One turn moves each row of this set onto another row. After a few examples, where does it send each row asked below?
Pezuf: [  0  -7  -3   2  10  -4   7   4  11   1   6  -9 -15  -7]
pir: [  0 -21  -8  -9   8  10  -4   7  -6  -9   0  -1   7   3]
zisa: [  2  -4  -5  -5   8 -12  -1 -15   4  -6   5   7   9  11]
Poror: [  4   8   1  -9   3  -4   8  -2  29   1  13  -4   7 -12]
teto: [  2  -2   3   3  10  -1 -10   6  14  -7 -12 -13  25  -5]
fomol: [ -1 -15 -24  -9  12   9   0  10   6  -5   5  -4  16  -7]
nis: [21  5  9 -8 13 -3 -1 -8 13 -8 -4  0 22 -6]
Bagov: [ 11   4   9  -8  11   7  -1 -12   7  -2   3 -14  31 -12]
Kek: [ -8  12   1  -5  -1  -6   4 -11  21   5   2  -7   9  -6]
Vevu: [ -8  -6  -8   3   9   1   7   1  10   7   9 -17  -8 -11]
Katag: [ -6  -3  -7   3  11  -2  12   2   7   2   5 -13 -11 -10]
pon: [ 4 -7 -6 -9 11  4 11 -8  6 -2 30 -9 20 -8]
vibem: [ 15   9   7  -8  16   2   8  -9   6  -9  -1  -7  27 -13]
mam: [  3   2 -18  -6  16  -9  14  -8   9  -7  13   3  18  -4]
des: [  3 -14   7  -8   3   2  -3 -14   1  -1  22  -5  11   6]
kika: [ -7   9  15  -6  -1   1  10 -11   7  -1   4  -9   4  -3]
fazem: [ -4  -1 -12 -11  14  10  -6 -17  -6 -14  -2  -9   2  -6]
fon: [  4 -23 -12 -11  10  14  -2  11   2  -7  11  -6  11  -5]
Dunu: [ 10  -8  -2 -15  16  13  -2  -8  -3 -20   9  -5  -4  -8]
seb: [ 13  -9 -14 -16  16  10  -9  -4  15 -13  16  -6   1 -14]
Ger: [  5   4  16 -10   2   3  15  -2  16  -5  16  -6   2  -9]
lopi: [ -2 -10  -4   2   7  -1   2   3  14   7  10 -14 -12  -8]
tanu: [ 11  -6  11  -1  15   6   3  14   9 -15   0 -14  22 -11]
Karof: [ 16   1  11  -8   8   1 -10 -12  14  -1   1  -7  26  -6]
ladek: [  1  -5  13   2  10   6  -4   6   3 -11  -8 -18  23  -6]
mube: [ -1  -2 -24 -11  14   6 -13 -13  11  -7   5  -9   8 -12]
sot: [ 11  -3   1   1  14  -1  -4  13  20 -11  -5 -10  24 -10]
nekav: [ -5 -13 -20  -6  11   5  -1   5  -2  -8  -6   0  12   0]

tanu -> ladek
seb -> Dunu
Ger -> kika
Now these:
fomol -> fon
pon -> des
nis -> vibem
Katag -> Vevu

One turn moves each row of this set onto another row. After a few examples, where does it send each row asked below?
Tupuf: [-11   1   5  -5   7   9   5   3  13  23  -6 -11  -1  -8 -10   9]
nem: [  8   6  -9   1   7   2  11   1  17   9   0  -4 -11  25  -7 -14]
mun: [-20   2   4   6   7 -10   1  -4   6  22  -4 -13  -2  -7  -6   7]
lod: [-12  -2  -3  -5   6  18  -5   9   4  25   2  -9 -12   2  -1  13]
mar: [-24   2  -7   7   5  -1  -8   2  -1  23   2 -16 -13   5   0  12]
sal: [-9 -2  7 -2  7  8  7  5 12 24 -5 -6 -3 -8 -9 10]
ruzi: [ -9  -3  -4   6  -2   8   1   4 -10   1  13  -7 -16  15   4 -18]
Sen: [-22   1  -5   7   7  -1 -12  -1   1  25   5 -14 -12   2   1  11]
pegaz: [ -7   6   0   9   4  -5   0  -3  -3 -14  10  -8  -6   4  16  -7]
les: [-12  -1   5   0   6  12   5   4  13  23  -3  -9  -4  -9 -11  10]
Movam: [ -5  -1  -6   1  -1   8   6   5  -7   0   7  -1 -11  18  -3 -22]
vabi: [  7  -1  -8   0   5  12  11   4  16  11   5  -7 -17  23  -8 -13]
mep: [-14  -3  -6   0   3  15  -6  10   6  25   0  -9 -15   3  -1  14]
nopo: [ 13  13  -2   1  12  -7   2  -7  21  -4   3 -10  -7   4   7  -4]
negi: [-20   0   2   7  11  -7   0  -5  10  23  -1 -11  -3  -8  -7   6]
Regu: [-23  -2  -6   9   5  -4 -10   2   0  24   1 -10 -12   1   2  10]
mupi: [ -2  10   1   8   5  -6  -4  -4   0  -5   9 -13   0  -3  17 -12]
lop: [ -7  12   3   0  12   2  -8  -6  -1 -11   3 -10  -7  -1  16 -11]
kur: [ 13  12  -2   2  12  -2   6  -4  27   4   1 -13  -1   5   5  -7]
Fip: [ 10  -2  -5  -7  11   9   8  -2  19   6   4  -3 -12  23  -4  -9]
koso: [ -9  -1   5  -2   3   9   0  -1 -10  -1   5  -1 -19  16   1 -18]
pipa: [-18  -2   2   6   8  -8   0  -1   9  22  -5  -8  -2 -11  -3   6]
fuli: [ -8  -5  -7  -4   5  11  -5  -1  -9  -3   6  -5 -13  21   4 -16]
tomi: [ 11   1  -6  -3   8   5   9  -1  19   5   4  -4 -18  20  -9 -11]
Pidu: [ -9   8  -6   7  10  -4  -3  -6   0 -14   2 -12  -2   4  14  -9]
seze: [ -3  -4  -5   0   1   9   2   2  -6  -4  11  -3 -21  15  -2 -17]
bar: [-23   0  -9   7  10   0  -9   3   0  22   4 -13 -13   3   4  12]
pida: [ 10   0   1  -5   3  10   8  -1  13   6  -2  -2 -12  27  -6  -8]
kozoz: [ -2   9  -1   5   4  -4  -5  -4  -3 -12  11  -9  -9  -1  13 -10]
Zet: [11 11  5  1 10 -7  5 -7 21 -3  2 -7 -1  7 10 -1]
namo: [-9 -2  2 -2  6 11  3  7 15 24 -6 -7 -4 -9 -7 10]
daraf: [ 9 12  1  6  9 -4 10 -6 21 -5 -6 -9 -2 10  4 -1]
busim: [-14   0  -5  -4   4  18  -4   9   6  24   0 -14 -12   4  -5  14]
Fibet: [ -2  12  -3   3   2   2  -4   2  -5 -10   7  -8   0   2  15 -13]
fen: [ 10  18  -7   3  10  -5   2  -3  19  -1   0 -11   0  10  11  -5]
dureg: [  3   4   0   1   9   6  12  -2  16   7  -2  -3 -22  25  -8 -10]
Peno: [  5  17  -2   3  17  -1   4  -7  24  -3  -5 -12 -11   8   8  -2]
pire: [-20   0   1  10  11 -10   3  -2   8  22  -3 -10  -4  -7  -4   9]
dovo: [-14   0  -2   0   3  18  -6   7   5  24   4 -11 -13   2  -3  15]
vivuk: [ -9  -7  -9   1   6  11   3   2  -4  -5  11  -3 -17  20   1 -15]

pipa -> namo
seze -> kozoz
mupi -> kur
Now these:
Tupuf -> busim
lod -> bar
pida -> fuli
nem -> Movam
negi -> les
dureg -> koso
Fip -> vivuk

One turn moves each row of this set onto another row. After a few examples, where does it send each row asked below?
piris: [-19  11 -28  -7  22  13  -9  14   8  19   9  -3  -7  -5  28   3  17 -16
  -6  13 -15  -5  -8   1   0  23  -9   0  -8  -5]
guk: [-12  11 -16  -8   7  10   5   6  14  11  -2 -13 -12 -12  22  -1   6 -14
  -1  10  16   8  14  19  -2  29  -8 -10   4  -7]
kude: [-21  -3 -28 -10   6   7   5   5  17   6  -2  -3  -5  19   4  14  17 -28
  -8  -2 -11  20  -3  -1 -26  26   2  -8  -5   2]
Nel: [-14   2  -6  -8  -8   1  11   8  -2  14  -2  -6   1  -6   0  -7  -8 -10
 -15  16   1   2   8  13  -8  13   9   6  -3  11]
kozuf: [ -8   8 -17  -8  15   8   5   6  14  10  -6  -9 -14  -1  26  -5   9 -20
   1   7  14  20   8  23 -11  23 -18  -2  -2   0]
Zibar: [-18   4 -17 -12   4   5  16 -12  17   2  -9  -3 -11 -13  25  -1   0 -25
   2   6  11  25  -3  14  -7  12   3  -8  -5  -4]
nokas: [-16   7 -19  -7  13  15  -4  19  11  14   6 -14 -19   3  20  15  21 -17
  -2  13   1   5   0   9 -20  33 -15  -4   0  -3]
Mosu: [-24   2 -22  -6   8   7   4  12  11   6   7  -6 -12  13  11  26  23 -32
  -8   7 -13  13  -9   1 -26  24   5  -3 -14   2]
Dudem: [-18  -1 -14  -5  11  16   4  13  11  13   0 -12 -15  13  14  12  18 -15
  -3   7   6  19  -4  13 -32  29 -13  -4   5   2]
Foz: [-22   7  -6  -1  17  12   6  11  -1  13  11  -4 -13   0  25  21  22 -24
 -15  10 -12  11 -23   6 -12   6   6   3 -19   3]
tid: [-16  12  -9  -9  11  13   3  -6   3  25  -3  -2 -16 -12  22  -8   0   1
 -12  -3  -2  17 -14   8   8  10  -2   9  -7   2]
resav: [-13   3 -13  -4   2   7  -9  16   2  18   4   6 -11  19  16   1  13   2
  -8   2 -11  16 -10   4 -11  24  -1  15 -12  18]
tete: [-18   8 -13 -10  -3   0  20 -10   9   6  -3 -10  -4 -18  11  -3  -6 -27
  -3  10  10  15   7  16  -7  12   9  -4  -6  -1]
pab: [-21   4 -23 -10   0  -5  17  -4   8   3   1  -5  -1   0   4   9   6 -41
  -8   6 -11  17  -2   5 -17  10  12   2 -20   6]
Bab: [-24   2 -18  -3   1  13   0   7  12  15   2   0  -1 -10  19   0   3   0
  -8  14   4  -4   3   6   2  31  12 -12   8  -6]
nim: [-28   5  -9   2  15  12   6   7   5  16  10  -3 -16   1  25  26  24 -23
  -5   7 -14   7 -21   5 -10   9   4   3 -16   9]
Vuv: [-12  10 -12   2   6  -4  11   6   7   8   1   1  -2  11   6  14  13 -31
 -15  -4  -6  14  -1  16   2   4  15   7 -22  14]
tosol: [ -9   6  -6  -1   4  -2  11  11   2   6   0   1  -1  10   9   9  11 -27
 -24   1  -5  17   4  14   0   6  17   2 -24  10]
Lavon: [-25   6 -24  -7   8   5   4 -11  10  20   2   6  -2  -4  12 -14   1  -7
 -13  -9 -13  16 -12   5   6  13  13   7 -13   6]
duf: [ -9  10  -4  -3   8  13  -6  10   5  19  -4   4 -19   7  28   5  11   6
 -12  -3   3  21  -8   8   6  21  -2   6  -8   7]
bikiv: [-20   8 -25  -8  17  14  -9  13  11  24   7  -1 -11  -6  26   5  16 -15
   1   9 -14  -9  -2   0  -2  28 -12   0  -7   3]
mutil: [-11   8  -5  -8  -7   1  12   4   1  18  -2  -6   0  -8  -2  -2  -9 -15
 -10   7   7   2   2  16  -9  10  10   9  -4  13]
sezuf: [-21   0 -27 -20   1   2  14 -11  12   5  -6  -5  -5  -3   6   2   0 -34
   0   6 -12  19 -10  -1 -21   9   2  -1 -10   3]
duga: [-29  -3 -18  -2  -2   7   1   0   6  18   8   8  -2  10   9  -3   8  -1
 -10  -1 -14  16 -19   2 -14  19  18   9 -11  14]
Lotur: [-20   4 -13  -5  -1  13   0   6  15  20   0   3  -4 -12  17   3  -1  -3
  -5   4  11  -5   6   7   1  33  11 -12   6  -1]

pab -> tete
tosol -> Nel
Now these:
Dudem -> kude
bikiv -> nim
Lavon -> tid

